The same turns and mirrors carry the whole set onto itself and the rows of a family onto each other. Which other rows belong to the same family as each row named below? List them in the order they appear above.
These 32 rows form 4 families of 8 rows each.
Palis: [ 17   5  -1  -3   9   2   6 -22  15 -25  -1  -2  -8  -1  -2   3   5 -16
   0   7]
Sil: [  0  11   4 -17   7  11   8  -9  17 -20  -6   2 -18   7 -15  -4   6  -9
  -6   7]
nuze: [  7  14  -6  -8  12   5  11 -10  21 -17  -8   0 -17   0 -12  -3  -2 -11
  -3   4]
runi: [ -3  19   1  -8  13   6   7  -9  11 -18   6   9 -12   5 -20  -3   1   1
 -12   6]
Gulon: [  6   2   4   9  17  13  -5 -13  -1   0 -12  -2  -4   8  -8   2  13   2
  -4  15]
deden: [ 15  12   5 -10   8   2   8 -22  11 -26  -3   8 -13  -8  -8   3  11  -8
  -1  12]
Nek: [  3  21   8  -8   8   7   8   1  10 -14   0   3 -12  14 -17  -6   7  -6
 -10   6]
Biziz: [  0  17   8 -15  11   8   4   1   8 -15   4   6  -5  13 -18  -1   5   0
  -6   4]
masu: [  9  -6   5   7  10  14  -2 -22   8  -4  -5   0  -6  -8  -8  11   2  -1
   2   2]
zoli: [ 10  -6   0   3   5  16   3 -17  -1   1  -7   0  -1  -6 -17   5  13  -2
   0   2]
tapuz: [ 19   1   0  -1   5   2   9 -16   3 -13   9   3 -13 -10  -9   6   5  -3
   5  -2]
Rud: [  7   1   5   8  19  10   2 -17   5   2   0  -7   0   7  -3  11   8   6
   0  10]
Zupiv: [ 14   3   2  -6  20  13   3 -11   8   4   0  -3   3  20 -12   6  10   5
  -7   5]
pob: [  7  14  -3 -15  11   1   6 -13  19 -12 -10   1 -18   0 -11  -4   4 -10
 -13   9]
bod: [ 10   8   6  -9  10   1  12 -20  13 -27  -9   4 -16  -1  -4   0   7  -9
  -3  10]
bakon: [ 11  10   7 -10  21  14  -5  -5   6  -8   6   6   2  20 -10   3   8  -1
 -11   6]
zizuf: [ 16  -6   7   7   4  13   4 -25   5  -4   0   3  -8  -8 -12  10   6  -3
  -3   4]
kef: [ 16   8   2  -2  21  15  -3  -8  10   7  -3  -5   0  14 -10   9   9   3
  -3  11]
muta: [ 17   1   4   0   7   4   8 -21  10 -10  -2  10 -14 -12 -13   8   7  -3
   8   2]
tuv: [ 17  10   2  -4  17  10  -1 -13   4   1  -7   1   1  25 -10   7  11   1
   2   3]
sulis: [  8   9   7  -6  15  12  -1  -3   6 -12   2   4   4  21 -18  -3   6   0
 -16   7]
duf: [  8   5  -3  10  20  16   3 -16   0  -6  -8  -5  -2   9  -6   7  12   4
   4  13]
daf: [ -7  20   6  -9   9   3   7  -9   8  -8   1   7 -11   9 -18  -4   6  -4
 -13   8]
begi: [ 17   1   2   0   4   2  13 -20   1 -12   6   2  -3  -5  -8   7  13  -8
   7   1]
vad: [  9  -4  -4   4   6  20   2 -18   1  -8  -2  -6  -6  -9 -13   7   5   0
   1   1]
lubov: [ 21   2   7  -3   2  -2  12 -23  11 -15  -4   4 -12  -6 -11   9   7  -4
   5   5]
zas: [ 10  14   5 -16  12   9  -8 -14   8 -10   7   6  -5  18 -18   3   4   3
 -15   4]
sezu: [ 15  14   6  -6  18   5  -6 -10   4   3  -4  -1  -8  21  -7   5  11   5
  -4   7]
Ture: [  9  18   4 -18   5   9   6 -13  15 -21  -7   0 -18   3 -11  -2   8 -12
  -9   6]
zeg: [ 20   6   0  -6  12  -5   2 -19  14 -24   2   3 -14  -4  -5   1   5 -10
  -5  12]
gorub: [  5  12   9  -9   8   8  -7 -14   4  -8   2   7   3  22 -20   2   8  -3
 -12   4]
vonaz: [  9   4   5  11  16  14   4 -14   2   4  -5  -3  -1  -3  -6  11   6   5
  -4  10]

Same family as lubov: Sil, Biziz, bod, bakon, zizuf, kef, vonaz
Same family as runi: Palis, nuze, Gulon, zoli, begi, zas, sezu

The same turns and mirrors carry the whole set onto itself and the rows of a family onto each other. Which other rows belong to the same family as each row named below? List them in the order they appear above.
These 16 rows form 4 families of 4 rows each.
niz: [  5 -13  -9   0  -3   0  -5  -2  11   6  -7  -6   0   5   2   0  -5  17]
kepop: [ -4   5  -1   3 -11  -8   0   8 -11   4   1  -4   4  -8 -11  -5 -16  -3]
Tisur: [ -9   5  -3  -2  -6  -3  -6   5 -10   8   2  -1   6  -3  -7  -5 -19   1]
detus: [ -4   1   8  -2  -7 -12   5   9 -14   8  12  -1   2  -7  -9 -12  -6   3]
dolam: [ -9   4  -2   2 -11 -11  -5   0 -10   7   5  -4   4  -2 -10  -1 -14  -5]
Fakop: [ -8   2  15  -1  -9 -17  -1   9 -10  11   9  -2   3  -7  -2  -8  -6   2]
vof: [  2  -9  -7   3  -7  -6   0  -1  15  -1 -11  -3  -6   6   4   1  -2  16]
Gevu: [ -8   2  12   0  -8 -20   7   6 -11   3   7  -2  -2  -6  -5 -12  -3  -2]
mep: [-11   3  11   0  -8 -17   4   8 -10   7  13   0   3  -8  -2  -8  -5   2]
zum: [ 10  -8   7   0  -3 -16   6   0  14   2  -2   3 -10   2   4  -3   8  10]
doru: [ 12 -10   6   1   0 -13   6  -1  12   4  -3   6  -5   1   5  -7   5  18]
fut: [  5  -9  -7   4  -2  -4  -2 -11  12   2 -10  -1  -4   5  -1  -3  -1  12]
Bido: [ 8 -9  9  1  1 -9  1 -1 13  6 -6  3 -5  0  8 -8  6 17]
mir: [-12   6  -2   0 -12  -7  -6   4  -8   4   5  -4   2  -5  -9  -2 -16  -2]
vif: [  9 -11  -7   2  -5  -2  -3  -6  12   1 -11  -3  -5   4  -2  -3  -5  16]
mog: [  4  -9   2  -3  -1 -10   3   2  14   4   0   5  -9   7   5  -4   6  19]

Same family as mir: mep, doru, vif
Same family as kepop: detus, vof, mog

